First come named turns, each shown by rows before and after it. For each pair of rows after them, which turns, in which order, take the first row to the second? The first pair is done for you.
turn P:
[ -1  -5   4 -13  11   5  11 -11   3   6  30 -27 -20   6  11   8 -15 -14
   0] => [ -6  -3   1   6  11   2  16 -18  -3   5  39 -11 -20 -12   3  10 -18   0
   0]
[ -1 -13   1  13 -12   5   1  25   8   6 -16   8  -2  28 -12 -27  12  -1
  12] => [ 12 -23   0  -1  -7  -5  -1  27   9   9 -16   1 -14  30  -1 -19   4 -12
   2]
[-14   0  -5  21   2   2   8   5  -7   4   7  11   7  -8 -16 -11   6  19
  14] => [-17   3  -3  -2  -2  10   3  12   1   1  -7  -9  13  16 -12 -17  12   6
  19]
[ -1 -11   5  15  14  -8 -15   7   8   5   4   9 -11 -32  -3  17   5  12
   0] => [-16  -1   5  17   8   6 -14   7   9   3  -3  10   8 -23 -16   6  16  18
  12]
turn B:
[  7   8   1 -13   6  -5  -6   2  -5  11   7 -16 -23   1  25  23  -6   8
   4] => [  5  12  -5 -15   8  -1  -6   8  -7  17   5 -14 -17  13  18  18  -2   8
  17]
[ 36 -40   0  10  10 -21   3   3 -14  -6  16   3 -31 -17  -4 -11  -8 -18
 -10] => [ 14 -18 -15  14  11   6   3  17 -22  10  10   6  -1  18 -31 -21  11  -2
  44]
[ -9 -10   0   0  15   0   3   2   0  -7  -2  -2  20 -15   8  12  13  10
 -21] => [  5 -18  -8  -7  21  -5  -1  12   2  -2  -4  -7  16   2   6   6  11  -6
 -21]
[ -1   6  -4 -11   8   1  -5  -4   6 -17  -1  -4  -3  -2   5  -8   2 -11
 -21] => [ -3  11 -10  -9  12   8  -6   3   4 -12  -4  -6   6  12  -2 -13   8 -11
  -4]
turn L:
[  1   0   7 -20  -1  -8  -9  -6  10  -4   4 -17 -12  -5  18  20  -3  -7
 -10] => [  4   5  -3  -8   6 -10  -8   2  -3  11  14  -7 -14  -3  17  27  -6  10
   8]
[-15  10   8 -15  -7   6  -3  -8  -2  -3  -4 -14  -1  -3  12  20   9  13
   5] => [ -4   5 -11   6   7   0  -2   5 -12  13   7   7  -2   3  -1  13   3  17
  24]
[ 10 -11   4 -20  -2   1  -3  17   3   1 -19  -4 -12  19  -6  -8  -3  -3
   0] => [  0  -4  14 -27  -9   4  -3  11   3  -2 -20 -10 -14  12   3   4   0   5
  -1]
turn M:
[-22  12  31  -7 -20   0  -4 -15  13  -9  10 -21   4 -17   6   9  17  16
  -8] => [-22  13  28   9 -17  -2  -2 -15   8  -6  14 -10   4 -26  -1   9  15  22
  -6]
[  2 -10   4  10  -1  -2   7   6 -10  15   8  21 -19 -14  10   8 -12  20
  -7] => [  5 -11  -3  19   0   0  10   8 -11  15   5  28  -8  -9  -5  -7  -9  14
  -5]
[  9  14 -26 -12   5  -8   9  12   1  14  -2  -5   4  25  28  -4 -23   9
  27] => [  7  14 -25  -9   4 -10  10  12  -1  17  -1  -4   2  23  29  -1 -24  12
  27]
[  3   9  12 -12   8  -3  -4  21   4  10  26  19 -10  29  12  28  20  10
  19] => [ 4 10  9 -2 11 -3 -3 21  0 12 28 28 -9 24  6 24 19 14 22]
turn Y:
[ 33 -18 -11  11   4  -2 -14   4  -5  20   1   4   2  11 -16 -26  -5 -13
 -16] => [ 11  -1  -9  -3  -3  18 -17   9  -5  23  -8  -8  18  31 -20 -22   8  -2
   8]
[  0 -11  -3  -7  23 -14   7  -3  -5   6  -5   0 -14  14  -7 -12  -3 -12
  18] => [-19   2   2  -9  14  -3   6  -6  -7   4  -9   1  -4  12 -11  -8   5   3
  30]
[ 10 -15   6  -1  -7 -14   0 -18  10 -25  -2 -11  -6 -28  16 -11 -12 -31
 -36] => [ 11 -12  -2 -27  -4  -4  -8   1  12 -14 -12 -30   0  14  16 -15  -4 -43
 -12]

(2 to 3 turns a pair)
[  7 -10 -19   4   4 -21 -19  10  25  -1 -20  -4   1  21  -7 -45 -12 -44
 -22] => [-18  14 -30  27   2  -2 -13  14   8  14 -16  15  22  25 -29 -42   1  -5
  24]	P, B
[ 16 -14  -7  10  10  -8   0  -3  10   1  -2  10  -2  -3 -13 -25  -4 -24
 -19] => [  7  -6 -10   1   9   4  -3   5   9   7 -10   2   9  18 -20 -28   6 -23
   2]	P, Y
[ 25  -1 -15 -29   4 -10  -1  16   9   4  -9 -18 -33  10  14   1  -8 -22
  -7] => [ 25   3 -25 -21  11  -7   0  24  -1  17  -4 -10 -31  19   7   3  -6 -10
  15]	P, Y
[  0   3 -13  19   8  -9   1   7 -12   9  13  20 -13  -6  -7   9   1  14
   4] => [ -3   7 -13  17   7  -5   1   9 -11  10  13  18  -9  -2  -7  11   2  18
   9]	Y, B
[  1   9 -17   4  -2   1  13  -4  -8  10   6  25   1  -3  -2  14   4  34
  27] => [  6  -1 -16  20  -3  -4  19 -13  -1  -4   3  35   9 -15 -15  -8   2  18
   6]	B, L, P
[-14   6  -9  15  -5  11   8   1   1  -3  -7  13  36  -2 -23 -23  10  10
  14] => [ -1  -6  -2 -23  -6   8  -1   9  15 -10 -19 -18  23  19  -5 -23   8 -22
  -3]	L, P
